In the data rows, 500 means zero.
Here are some points, each followed by its number:
{404, 582, 418, 310, 780, 475, 749, 464, 525} 0
{432, 396, 976, 662, 235, 348, 493, 322, 746} 1
{330, 708, 457, 504, 374, 490, 379, 587, 474} 2
{491, 280, 770, 671, 322, 435, 633, 189, 306} 3
{256, 485, 216, 354, 677, 613, 574, 230, 615} 4
{533, 296, 575, 255, 402, 199, 487, 576, 308} 5
{470, 322, 533, 417, 602, 422, 330, 571, 496} 6
{586, 418, 253, 412, 999, 652, 415, 609, 416} 7
{622, 410, 655, 477, 280, 306, 374, 754, 160} 8
{352, 409, 630, 490, 597, 341, 352, 759, 314} 9
{457, 729, 660, 533, 240, 430, 464, 374, 495} 10
{519, 297, 320, 521, 585, 557, 430, 437, 434} 11
{551, 573, 479, 593, 303, 648, 607, 335, 720} 12
{531, 468, 364, 650, 299, 548, 625, 199, 429} 13
{508, 521, 139, 505, 495, 757, 584, 415, 415} 14
{665, 632, 259, 528, 855, 614, 663, 461, 549} 15
{546, 519, 664, 462, 335, 364, 851, 293, 599} 16
{630, 366, 349, 349, 692, 456, 616, 731, 572} 17
{382, 536, 518, 511, 486, 550, 236, 761, 331} 18
{569, 803, 601, 712, 550, 640, 341, 321, 706} 19
{547, 337, 852, 507, 690, 233, 366, 242, 412} 20
{536, 551, 403, 588, 404, 572, 468, 770, 393} 21
{641, 817, 695, 339, 347, 480, 491, 630, 830} 22
{508, 645, 600, 657, 564, 615, 564, 515, 433} 23
{377, 569, 536, 429, 394, 337, 652, 483, 526} 24
{693, 396, 619, 364, 972, 297, 604, 473, 195} 25
{441, 608, 536, 387, 328, 395, 589, 616, 621} 26
{595, 461, 215, 603, 391, 739, 430, 442, 444} 27
{344, 370, 446, 414, 628, 459, 664, 329, 302} 28
{418, 629, 756, 395, 449, 414, 617, 309, 545} 29
{380, 686, 504, 352, 326, 575, 329, 865, 593} 30
{433, 501, 627, 336, 439, 398, 532, 626, 470} 31
{790, 428, 580, 416, 451, 637, 485, 513, 465} 32
{656, 290, 496, 357, 647, 370, 632, 720, 597} 33
{539, 572, 475, 497, 357, 563, 765, 394, 677} 34
{740, 399, 525, 480, 444, 499, 429, 223, 413} 35
{689, 427, 407, 240, 261, 621, 723, 174, 904} 36
{318, 379, 815, 560, 386, 334, 455, 635, 442} 37
{600, 146, 313, 361, 901, 504, 349, 614, 436} 38
{322, 382, 654, 495, 609, 297, 336, 804, 382} 39
{403, 155, 488, 338, 321, 482, 720, 511, 567} 40
{330, 302, 603, 607, 109, 437, 318, 622, 533} 41
{542, 499, 284, 320, 469, 510, 731, 421, 371} 42
{376, 717, 806, 537, 220, 468, 339, 570, 734} 43
{419, 483, 276, 480, 701, 522, 564, 332, 468} 44
{580, 600, 518, 735, 642, 621, 275, 821, 280} 45
{367, 755, 434, 498, 346, 449, 467, 488, 510} 46
{717, 763,  90, 429, 532, 906, 637, 471, 387} 47
{557, 605, 751, 617, 722, 233, 450, 595, 173} 48
{381, 556, 350, 468, 330, 417, 532, 377, 538} 49
{457, 480, 530, 639, 315, 340, 386, 670, 700} 50
{732, 414, 564, 332, 407, 573, 487, 450, 398} 51
{320, 280, 601, 479, 759, 476, 230, 701, 247} 52
{536, 496, 530, 520, 699, 371, 628, 205, 726} 53
{388, 535, 379, 645, 735, 621, 372, 461, 268} 54
{607, 392, 290, 563, 935, 418, 553, 455, 308} 55
{530, 818, 277, 259, 440, 527, 394, 766, 580} 56
{679, 489, 385, 494, 580, 657, 689, 794, 590} 57
{550, 630, 932, 648, 693, 199, 497, 585, 146} 58
{316, 451, 572, 295, 389, 404, 545, 473, 644} 59
{674, 338, 593, 627, 718, 392, 580, 604, 513} 60
{284, 522, 175, 375, 756, 624, 556, 290, 596} 61
{379, 626, 285, 340, 436, 676, 664, 287, 639} 62
{488, 686, 423, 645,  96, 617, 477, 575, 760} 63
{443, 831, 566, 633, 655, 503, 700, 236, 609} 64
{516, 481,   0, 300, 625, 543, 407, 437, 246} 65
{483, 649, 593, 478, 488, 489, 348, 455, 581} 66
{448, 613, 497, 354, 464, 447, 537, 214, 476} 67
{387, 636, 639, 407, 468, 276, 561, 503, 433} 68
{600, 599, 322, 452, 282, 512, 833, 278, 782} 69
{465, 151, 794, 275, 556, 100, 297, 544, 255} 70
{543, 490, 371, 616, 370, 717, 518, 416, 491} 71
{583, 560, 576, 479, 803, 379, 647, 222, 796} 72
{563, 724, 577, 623, 333, 448, 552, 504, 447} 73
{485, 376, 610, 473, 579, 356, 516, 463, 639} 74
{721, 662,   0, 335, 660, 876, 573, 592, 485} 75
{414, 474, 512, 575, 583, 312, 407, 534, 144} 76
{563, 566, 708, 639, 732, 400, 522, 512, 283} 77
{561, 509, 636, 414, 503, 312, 511, 510, 396} 78
{198, 706, 617, 668,  45, 288, 565, 705, 630} 79
{599, 283, 423, 283, 449, 718, 590, 472, 831} 80
{463, 791, 772, 685, 268, 448, 346, 605, 642} 81
{415, 512, 560, 602, 524, 466, 428, 492, 472} 82
{571, 655, 541, 351, 293, 447, 740, 200, 600} 83
{358, 551, 259, 335, 522, 658, 494, 690, 562} 84
{581, 431, 309, 545, 443, 672, 479, 584, 499} 85
{589, 501, 695, 676, 737, 583, 501, 556, 347} 86
{684, 476, 536, 455, 442, 542, 817, 361, 781} 87
{641, 568, 414, 513, 607, 475, 550, 455, 495} 88
{644, 381, 469, 432, 337, 389, 680, 522, 729} 89
{254, 673, 437, 590,   0, 387, 548, 702, 472} 90
{484, 448, 708, 758, 833, 450, 428, 389, 452} 91
{546, 603, 302, 627, 677, 761, 553, 414, 405} 92
{555, 325, 242, 465, 734, 497, 456, 599, 657} 93
{342, 630, 556, 540, 337, 554, 446, 474, 569} 94
{544, 441, 487, 448, 617, 409, 341, 699, 617} 95
{522, 810, 587, 599, 229, 542, 679, 697, 515} 96
{406, 787, 813, 730, 232, 481, 387, 637, 632} 97
{597, 358, 112, 375, 999, 591, 578, 449, 244} 98
{403, 460, 652, 377, 492, 385, 562, 577, 596} 99
{863, 626, 398, 471, 622, 656, 705, 184, 451} 100
{476, 331, 601, 542, 575, 363, 345, 298, 373} 101
{486, 582,  71, 241, 558, 683, 793, 279, 822} 102
{406, 365, 543, 733, 487, 600, 271, 407, 509} 103
{413, 435, 271, 639, 587, 804, 608,   0, 858} 104
{386, 624, 598, 473, 403, 386, 275, 854, 357} 105
{319, 562, 483, 612, 392, 361, 333, 211, 638} 106
{550, 402, 573, 584, 597, 602, 381, 902, 144} 107
{584, 509, 472, 381, 211, 629, 633, 341, 376} 108
{721, 534, 614, 764, 333, 341, 391, 650, 507} 109
{451, 603, 476, 494, 186, 493, 429, 538, 627} 110
{484, 338, 384, 398, 744, 477, 428, 301, 540} 111
{554, 461, 352, 608, 705, 741, 755, 367, 954} 112
{391, 441, 604, 696, 437, 619, 239, 429, 531} 113
{477, 805, 258, 525, 347, 558, 585, 338, 334} 114
{670, 437, 428, 400, 747, 565, 614, 570, 146} 115
{421, 423, 537, 410, 558, 320, 482, 405, 491} 116
{478, 505, 355, 474, 595, 548, 434, 842, 572} 117
{350, 479, 784, 639, 454, 406, 262, 715, 227} 118
{449, 500, 869, 624, 312, 339, 543, 247, 682} 119
{567, 309, 382, 629, 579, 566, 470, 470, 507} 120
{349, 784, 854, 764, 203, 424, 329, 663, 606} 121
{669, 772, 452, 598, 551, 544, 697, 761, 485} 122
{668, 528, 521, 542, 667, 667, 483, 783, 622} 123
{642, 718, 474, 410, 103, 625, 805, 373, 736} 124
{392, 478, 612, 508, 432, 393, 574, 319, 478} 125
{410, 666, 468, 689, 638, 470, 340, 888,   0} 126
{587, 739, 574, 750, 554, 701, 344, 302, 746} 127
{641, 271, 598, 470, 646, 387, 320, 946, 374} 128
{378, 451, 492, 403, 584, 481, 704, 236, 320} 129
New points follow, each followed by the numbers of its three nearest points above, nearest first.
{668, 602, 140, 415, 937, 712, 620, 447, 521} 15 7 75
{505, 386, 807, 528, 325, 542, 457, 742, 585} 37 99 31
{445, 616, 745, 457, 220, 420, 500, 544, 736} 43 26 110
{523, 522, 310, 587, 667, 718, 234, 797, 526} 117 123 45
{519, 302, 418, 302, 527, 663, 548, 550, 817} 80 93 89
{635, 378, 210, 483, 999, 764, 366, 484, 396} 7 98 38
{604, 389, 282, 596, 999, 795, 405, 498, 540} 7 15 92
{343, 570, 863, 674, 423, 405, 239, 737, 267} 118 105 37
{485, 365, 218, 469, 530, 449, 510, 449, 524} 11 44 120
{450, 455, 852, 381, 214, 359, 373, 554, 457} 37 31 78
{435, 538, 611, 379, 138, 443, 629, 761, 657} 26 110 31
{335, 739, 458, 435, 285, 490, 334, 830, 621} 30 2 105
{423, 455, 974, 829, 471, 626, 107, 693, 336} 118 113 45
{459, 809, 328, 532, 330, 604, 463, 395, 271} 114 46 2
{383, 323, 405, 352, 379, 662, 618, 383, 564} 40 62 59
{348, 359, 428, 542, 252, 455, 333, 636, 405} 41 18 21
{566, 315, 395, 346, 514, 672, 555, 476, 850} 80 89 93
{534, 672, 360, 418, 531, 279, 408, 665,  89} 76 126 78
{537, 429, 829, 708, 456, 371, 263, 757, 148} 118 8 9
{532, 479, 387, 584, 578, 620, 704, 353, 865} 112 87 34
{384, 557, 512, 439, 371, 328, 676, 409, 626} 24 26 49
{416, 364, 623, 520, 435, 619, 346, 760, 489} 18 6 21
{434, 556, 425, 553, 552, 645, 690,   0, 753} 104 53 62
{575, 698, 308, 643, 370, 559, 452, 434, 252} 114 71 27
{418, 692, 353, 648, 854, 571, 385, 790,   0} 126 45 54
{457, 200, 764, 595, 486, 379, 404, 326, 374} 101 20 3
{664, 384, 361, 340, 429, 336, 683, 566, 683} 89 33 17
{464, 576, 741, 626,  57, 326, 400, 434, 519} 10 43 110
{639, 261, 615, 615, 710, 402, 513, 548, 528} 60 74 120
{494, 316, 631, 546, 546, 414, 368, 403, 433} 101 6 82
{420, 259, 273, 279, 483, 570, 449, 442, 488} 11 111 6
{489, 845, 329, 236, 369, 576, 424, 751, 542} 56 30 84
{625, 411, 205, 287, 408, 520, 680, 520, 603} 42 89 85
{430, 764, 454, 620, 723, 587, 346, 761,   0} 126 45 107
{518, 380, 668, 611, 425, 462, 566, 300, 555} 125 74 119
{407, 620, 390, 676, 633, 864, 483, 602, 473} 92 23 54
{710, 416, 569, 459, 487, 530, 450, 203, 346} 35 51 101
{505, 328, 705, 330, 228, 176, 499, 465, 394} 5 78 31
{542, 617, 303, 393, 472, 592, 775, 416, 444} 42 62 34
{347, 488, 677, 539, 421, 369, 481, 344, 496} 125 82 116
{648, 412, 454, 445, 771, 548, 471, 510,  97} 115 55 25
{489, 441, 427, 182, 561, 370, 517, 409, 525} 116 59 67
{459, 291, 487, 400, 266, 545, 572, 464, 566} 40 59 89
{537, 340, 427, 380, 504, 413, 384, 580, 329} 6 11 5
{460, 552, 521, 339, 275, 332, 709, 231, 567} 83 16 67
{508, 390, 734, 694, 460, 323, 293, 756, 110} 118 8 9
{484, 399, 612, 491, 700, 422, 595, 117, 664} 53 72 111
{408, 240, 467, 363, 284, 593, 502, 354, 587} 40 59 49
{643, 451,  79, 360, 999, 618, 597, 438, 262} 98 7 55
{295, 442, 572, 622, 719, 663, 316, 449, 346} 54 103 82
{599, 492, 519, 619, 325, 700, 447, 524, 549} 71 85 12
{377, 417, 747, 532, 358, 473, 375, 492, 396} 37 82 125
{486, 403, 373, 586, 262, 839, 707, 279, 813} 12 34 69
{648, 408, 327, 511, 999, 465, 584, 569, 368} 55 7 98
{457, 356, 519, 429, 596, 409, 351, 482, 506} 6 116 74
{613, 446, 560, 763, 662, 499, 189, 802, 278} 45 107 18
{467, 331, 284, 428, 813, 574, 439, 303, 597} 111 44 61
{514, 477, 368, 575, 511, 671, 679, 348, 880} 112 12 34
{406, 418, 430, 552, 338, 626, 518, 387, 447} 71 49 13
{625, 750, 382, 524, 530, 526, 757, 666, 514} 122 57 88
{472, 458, 543, 267, 501, 450, 650, 216, 323} 129 67 28
{422, 448, 698, 777, 832, 487, 439, 336, 515} 91 86 77
{647, 384, 617, 507, 298, 327, 337, 702, 162} 8 5 118
{644, 348, 591, 454, 204, 372, 326, 739, 258} 8 5 105
{468, 436, 666, 748, 793, 559, 447, 400, 425} 91 86 77
{406, 210, 787, 292, 550,  60, 220, 588, 277} 70 5 39
{306, 599, 360, 672, 756, 648, 372, 365, 333} 54 92 44
{469, 414, 796, 731, 836, 440, 407, 434, 390} 91 86 77
{506, 720, 507, 305, 268, 447, 711, 249, 653} 83 34 69
{456, 516, 704, 501, 185, 506, 636, 657, 564} 26 110 96
{367, 499, 601, 692, 526, 504, 483, 489, 465} 82 23 103
{644, 704, 357, 646, 388, 669, 426, 589, 160} 21 27 114
{552, 377, 566, 629, 607, 372, 456, 375, 317} 101 82 76
{526, 274, 756, 353, 258, 227, 419, 509, 430} 5 37 78
{486, 339, 334, 232, 697, 638, 638, 756, 454} 17 84 57
{622, 464, 502, 279, 303, 504, 550, 512, 687} 89 26 59
{442, 537, 474, 348, 403, 480, 513, 204, 443} 67 125 49
{476, 485, 772, 711, 352, 286, 325, 641, 652} 50 109 37
{473, 500, 409, 485, 837, 668, 638, 273, 399} 44 92 129
{553, 362, 350, 445, 785, 524, 510, 597, 593} 93 17 95
{632, 435, 320, 797, 691, 796, 492, 420, 777} 112 120 92
{459, 507, 361, 444, 667, 470, 415, 876, 555} 117 95 17
